Named moves (each a turn or a mirror), then the moves between two rows, first move first; the first pair answered:
Gimin:
[-0.62  1.51  1.28 -1.60  1.26  0.91 -1.18  2.05  0.80  2.75 -1.49 -0.46
  0.45  2.85 -0.90 -0.32 -0.10  2.88  1.52 -0.25  1.57  0.54  1.00 -2.14
  0.17 -2.28 -0.19 -0.74  0.56 -0.27  2.39 -1.12  0.55 -0.63 -2.59]  ->  [ 0.04  3.19  0.92 -1.01  2.13  0.23 -1.15  0.90  0.35  2.18 -0.04  0.00
 -0.73  2.00 -1.75  0.28  0.64  1.48  1.75  0.35 -0.04  1.16  2.43 -1.07
  0.73 -3.29  0.22 -0.14  1.94 -1.98  1.03  0.51 -1.29  0.01 -2.47]
[ 1.18 -1.85  1.51  0.73  0.34  2.12 -1.78 -1.96 -1.88 -2.06  1.45  0.39
  1.83 -0.65 -1.00 -0.61  0.68 -0.87  0.29 -0.52 -1.92  2.17 -1.12 -0.48
  0.04  0.03 -2.00 -0.09 -0.86  0.03  0.72  0.59 -0.64  0.00 -1.53]  ->  [ 0.92 -2.58  1.42  0.66 -0.08  1.92 -1.53 -1.72 -1.71 -1.43  1.12  0.30
  2.10 -0.22 -1.04 -0.51  0.63 -0.22  0.35 -0.50 -1.22  2.26 -1.27 -0.70
  0.18  0.14 -1.99 -0.05 -0.82  0.72  1.54  0.10 -0.47  0.05 -1.81]
[ 0.19 -0.51 -0.61  0.50 -1.06 -4.50  0.89  0.22  0.24  1.54  1.21  2.48
 -2.10 -0.48  2.15 -1.22 -1.47 -0.58 -1.15  1.47 -2.12  1.40  3.64  1.84
  1.97 -0.36  0.61  0.38  1.40 -3.07 -1.82  3.36 -0.49  1.01  1.25]  ->  [-1.30 -3.46  0.42 -0.41 -2.47 -3.32  0.87  1.94  2.02  2.04 -1.22  1.26
  0.58  0.93  4.78 -1.49 -2.75  3.29 -1.23  0.36  0.99  0.21  0.06 -0.19
  1.83  0.80  0.11 -0.49 -0.53  1.59  1.95 -0.08  1.63 -0.91  1.76]
geto:
[-0.76  2.62  1.71  0.05 -1.22  0.73 -1.29  0.10  1.80  1.42 -0.95 -0.41
 -0.84 -0.07 -1.64  0.73  0.19  1.03 -1.04  1.57 -1.94  0.97 -0.64 -2.56
 -1.15 -0.37 -0.89  0.09 -0.99  2.36  1.42 -0.54 -1.21 -1.09 -1.88]  ->  [ 0.16  3.06  0.29 -0.15 -0.91 -0.19 -1.08 -1.37  1.03  1.93 -0.15  0.73
 -1.47 -1.48 -2.36  1.18 -0.42  0.14 -0.54  1.58 -3.14  0.79  1.48 -1.19
 -0.53 -1.49 -0.55  0.28  1.07 -1.49  0.91  1.00 -1.56 -0.68 -0.98]
[-0.59  0.39  0.95 -0.74 -0.38  1.91  1.63  1.39 -2.76 -2.26 -0.16  1.16
  2.00 -0.69  0.33 -0.10 -1.24  0.39 -1.48 -2.15 -0.43  2.52  0.18  1.14
 -1.23 -0.08 -0.93 -0.81 -1.06  0.67  0.15  0.98 -1.56  0.40 -1.94]  ->  [-0.25  1.02  0.08 -0.87  0.02  1.15  1.11  0.34 -2.75 -2.65  0.06  1.62
  1.77 -1.32 -0.16 -0.47 -1.67  0.09 -1.16 -2.03 -0.60  2.51  1.18  1.93
 -1.06 -0.80 -0.94 -0.74 -0.62 -0.37 -0.57  1.21 -1.59  0.48 -1.41]
[-0.77 -0.19  2.45 -0.69 -1.18 -0.09 -2.24 -0.95 -1.03 -0.89 -0.79 -2.23
  0.92  1.09 -1.61  0.54  1.65  0.19  0.62  0.46  0.75  0.45 -0.15 -1.09
  0.58 -0.78 -0.08  1.34 -0.37 -0.39 -1.08 -0.04 -0.12  0.11 -0.79]  ->  [-0.10 -0.22  2.13 -0.97 -1.21 -0.69 -1.86 -1.58 -1.13 -0.87 -0.88 -2.10
  0.89  1.09 -1.78  0.99  1.14 -0.57  0.44  0.23  0.73  0.36  0.61 -0.50
  0.28 -1.05 -0.13  1.70  0.02 -1.68 -1.67  0.55 -0.55  0.16 -0.23]
[ 0.09 -0.68 -1.45 -0.43  0.30 -0.07 -0.36 -1.17 -0.08  0.68 -0.64  0.63
 -0.18 -0.53  0.40 -0.11 -2.09 -0.14 -0.41 -0.26  0.04 -0.79  0.42  0.72
  1.36 -0.42  0.33  0.41  0.14 -2.01  0.88  0.17  1.40 -0.03  1.15]  ->  [-0.64 -1.09 -0.65 -0.53 -0.66  0.68 -0.39 -0.02  0.34  0.64 -0.70 -0.04
  0.64  0.59  1.20 -0.25 -1.50  0.94 -0.52 -0.33  0.99 -0.72 -0.68 -0.60
  0.87 -0.08  0.20 -0.22 -1.19  0.91  1.27 -0.82  1.87 -0.45  0.63]
loka:
[-1.11 -0.89 -1.63 -0.43 -0.76  0.23  1.45  1.96  1.46 -0.55 -0.68 -0.75
 -0.09 -0.45  0.07 -0.26 -1.63 -1.53  0.16  1.86 -2.81 -0.21  1.54  0.38
  1.42  0.06  0.72 -1.08  1.52 -3.06 -0.28  1.53 -0.60 -0.11  0.52]  ->  [-1.77  1.36  0.69  0.09 -0.53  1.73  0.47  2.14  1.23 -0.71  0.45 -1.76
  0.31  1.00 -0.73 -0.20  0.59 -2.16  0.23  2.29 -3.64  0.39  0.78 -0.66
  0.30  0.54  0.36 -1.42  0.58 -0.33 -1.06  1.11 -2.25  0.11 -0.66]
[ 0.41  0.44  0.68 -0.26 -1.61  0.50  0.73  2.53 -0.16 -1.08 -0.57  0.43
  1.94 -0.88  0.31 -0.72 -1.93  1.25 -0.70 -0.04  1.54 -1.29  0.73  0.56
 -0.16 -0.34 -1.55 -0.77 -0.62 -0.50  2.26  1.17  0.43 -0.37 -1.17]  ->  [ 1.34  1.11  0.31 -0.55 -1.12 -1.09  0.13  1.26  0.55 -0.24 -0.06  1.44
  0.04 -1.00 -0.70  0.31 -0.77 -0.25 -0.83  0.47  0.35 -1.96  2.39  0.45
  0.41 -0.86 -1.43  0.04  0.90 -3.24  0.54  1.55 -0.26 -0.66 -1.32]
[ 0.69  1.34 -2.01  0.07  1.57 -0.23  0.21 -4.86 -1.85  0.73 -0.39  0.73
  0.21 -2.20 -1.44 -0.67 -1.18 -2.14 -0.32  0.36 -0.72  0.96  1.19  1.18
 -0.90 -0.24  0.23  1.82  1.59 -2.56 -1.82  0.51 -0.48  0.48 -0.02]  ->  [-0.77  2.74  0.78  1.08  0.96  2.20  0.48 -3.77 -2.30 -0.88  0.45 -0.76
  2.02 -0.88 -1.86 -1.32 -0.86 -1.39 -0.22 -0.37  0.69  2.36 -0.60  0.12
 -2.39  0.73 -1.11  1.02  0.08  1.30 -1.24 -0.31 -0.92  0.65 -1.27]
Then:
(2 to 3 moves a pair)
[ 1.39 -0.73 -2.70 -1.03 -0.12 -3.06 -0.26  1.21  0.84  0.02  0.44  3.10
 -3.14  0.33  0.52  0.77  2.60 -1.42  0.58  1.19 -2.31 -1.79  3.45  0.38
  2.79  0.23  2.39  0.68  0.53 -4.69 -1.09  2.70 -0.72 -1.16  0.79]  ->  [-2.17 -0.58  2.31  0.01 -1.42  1.41  1.31  5.62 -1.31 -3.60  1.38  1.38
  0.51  2.80  1.83 -1.33  2.12  1.82  0.06  0.34 -0.80  1.54 -0.53 -1.00
 -0.34  2.57  0.49 -0.65 -2.55  3.50  0.00  1.48 -1.31 -1.44 -1.56]	geto then Gimin then loka
[ 0.36 -1.46 -1.02 -0.05  0.35 -0.19  0.24  2.04  0.75 -1.22  0.29 -1.37
  0.07 -0.21 -0.28  1.91 -0.04  1.83 -0.30 -0.28  0.34 -0.98 -1.64  0.87
  0.53 -0.34 -1.76 -1.17 -0.76 -1.01 -0.11  0.36  1.65 -0.56  1.66]  ->  [-0.17 -0.45 -0.27  0.15  0.29  1.36  0.50  2.23 -0.80 -2.06  0.57 -1.31
  0.28  0.01 -0.80  1.35 -0.15  2.04  0.08 -0.85  0.20  0.23 -1.23  0.47
 -0.49 -0.54 -1.92 -0.91 -0.87 -1.01 -0.64  1.23  0.74 -0.11  0.59]	Gimin then loka then loka
[-0.94 -1.63 -0.27  1.33  0.58  2.75  1.73  0.26  1.22 -0.07  1.39 -1.63
  1.55 -0.13 -0.81 -1.58 -3.53  2.15  1.34  0.81  0.05  0.56 -0.52  2.69
 -1.75  2.60 -1.19 -1.55 -2.44  2.11  0.41  0.32  0.36  0.75 -3.77]  ->  [-0.62 -2.82 -1.13  0.59 -0.27  1.45  1.82  1.28  2.63  1.36  0.09 -1.26
  1.20  0.81  0.26 -0.89 -3.04  3.04  1.57  1.22  0.15 -0.97 -0.72  1.93
 -0.47  2.65 -0.58 -1.62 -2.67  2.22  1.86 -0.34  1.68 -0.11 -2.81]	loka then geto
[ 1.41 -1.14 -2.93 -0.03  0.34  0.28  0.22 -0.08  0.08 -1.91  1.50  1.71
 -0.60 -0.32  0.60 -0.28 -1.36  0.66 -1.00 -1.00 -1.56  0.87  1.04  0.99
 -0.01  1.28  1.08 -0.43  1.65 -2.05  1.57  0.33 -0.89 -0.07  1.94]  ->  [ 1.40 -1.02 -2.04 -0.73  0.47 -0.82  0.02 -0.52  1.39 -1.02  0.74  1.25
 -1.92  0.07  0.60  0.41  0.29  0.11 -0.78 -0.24 -2.07 -0.27  0.96 -0.05
  0.18  1.42  1.85 -0.51  1.41 -1.48  0.99 -0.19 -1.09 -0.55  1.88]	geto then loka
[-1.30 -2.44 -0.85 -0.08 -1.99  1.26  1.98  3.27 -1.60 -2.06 -0.21  1.72
  3.76  0.14  1.80 -1.94 -4.32  2.96 -0.14 -0.61 -0.43  1.25 -1.58  1.49
 -0.73  0.81  0.03  0.27 -0.91  1.88  0.76  2.29  0.85 -1.55 -0.19]  ->  [-0.56 -3.39 -2.22 -1.44 -1.76 -1.45  0.67  2.10  1.99  1.78 -2.37  1.61
  1.91  1.05  2.10  0.09 -2.03  3.73  0.28  0.33  0.57 -2.24 -1.65 -0.82
  0.67  0.79  1.18  0.39 -0.83  0.94  2.62 -0.32  2.88 -3.01  1.16]	loka then Gimin
[ 0.97 -0.70 -2.72 -0.08  0.66 -1.42  0.79 -1.20 -0.90 -0.12  0.20  2.35
 -0.67 -2.00  0.72  0.62 -0.73 -0.66  0.15  0.44  0.53 -0.44  1.60  1.83
  1.00 -1.37  0.42  1.50  1.01 -2.51 -1.66  0.85  0.95  0.12  0.95]  ->  [ 0.55  1.17 -0.60  0.91  0.90 -0.86  0.93 -0.10 -1.52 -1.13  2.09  1.68
 -1.19 -1.30 -0.40  0.15  0.67 -1.37  0.36  1.10 -0.75  0.86  2.00  1.69
 -0.21 -0.82  0.09  1.14  1.05 -0.98 -3.01  1.75 -1.39  0.44 -0.54]	geto then Gimin
[-0.49  0.75 -0.11  1.00  0.86  2.20  0.58 -0.91 -1.99 -1.47  0.62 -0.43
  1.34 -0.25 -1.47 -0.62 -2.74 -0.64  0.27 -2.08  0.65  1.53  0.57  1.54
 -0.85 -1.17 -1.02  0.19 -0.29 -0.68 -0.01  1.69 -0.64  1.43 -0.85]  ->  [-0.67 -0.89 -0.70 -0.03 -0.19  1.68  0.19 -0.56 -1.34 -0.64 -1.00 -0.55
  1.98 -0.05 -0.03 -0.25 -3.68  1.30  0.68 -2.48  2.04  0.70 -1.33  0.85
 -0.50 -0.83 -0.85  0.36 -0.60  0.21  1.86 -0.03  1.12  0.42  0.14]	loka then Gimin
[ 0.00 -0.15  2.22  0.13 -0.59 -0.43  0.18 -0.73  1.35  0.43 -0.54 -1.07
  0.88  1.47 -1.37  1.15  0.06  0.22  1.11 -0.61  0.42 -0.19 -1.34 -0.76
  0.39  0.42 -0.91 -1.22 -2.28  1.98  1.53 -1.79  0.60 -0.35 -0.23]  ->  [-0.05 -0.55  2.08  0.99 -0.62  0.88  0.55 -0.07 -0.36 -1.51  0.40 -0.50
  1.92  0.69 -1.29  0.52 -1.95  0.73  1.16 -1.35  0.23  1.90 -1.49  1.13
  0.51  0.46 -1.03 -0.77 -2.47  1.99  0.88 -0.82 -0.13 -0.15 -0.19]	Gimin then loka
[ 0.05 -0.86 -0.61  1.35 -0.49  0.31  2.30  3.93 -1.15 -1.00  2.07  1.94
 -0.17  0.09 -0.33 -0.90  0.69  0.76  0.20  2.95 -2.83 -0.16  1.00  0.40
 -0.22  0.07 -0.17 -0.61  1.14 -0.25 -1.64  1.99 -1.42  0.86  0.41]  ->  [ 0.32  0.48  0.34  1.83  0.70  0.87  1.75  2.71 -1.39 -0.77  2.41  1.22
 -0.40  0.54 -1.39 -0.78  2.23 -0.44  0.12  3.11 -2.91 -0.10  0.95 -0.26
 -0.69 -0.24 -0.50 -0.56  1.50  0.11 -2.37  1.31 -2.60  1.12  0.14]	Gimin then geto then loka
[-0.20  0.71  2.23 -0.88  0.65 -0.04 -0.80 -2.17  1.38  1.07  0.01 -1.43
 -0.90  1.68  0.06  0.93  0.16  0.47  0.94  0.13  2.60 -0.95 -1.38 -2.33
 -0.71  0.25 -1.30 -0.18 -1.52  2.22  0.31 -1.90  1.28  0.05 -0.29]  ->  [-0.86  0.29  2.08 -0.32  0.53  1.80  0.19 -1.47 -0.88 -0.89  0.27 -1.12
  0.53  1.30 -0.28 -0.53 -1.92  0.81  0.57 -0.89  2.39  0.74 -1.47 -0.94
 -1.40  0.37 -1.86 -0.13 -1.78  2.89  0.34 -0.33  0.79 -0.14 -0.27]	Gimin then loka
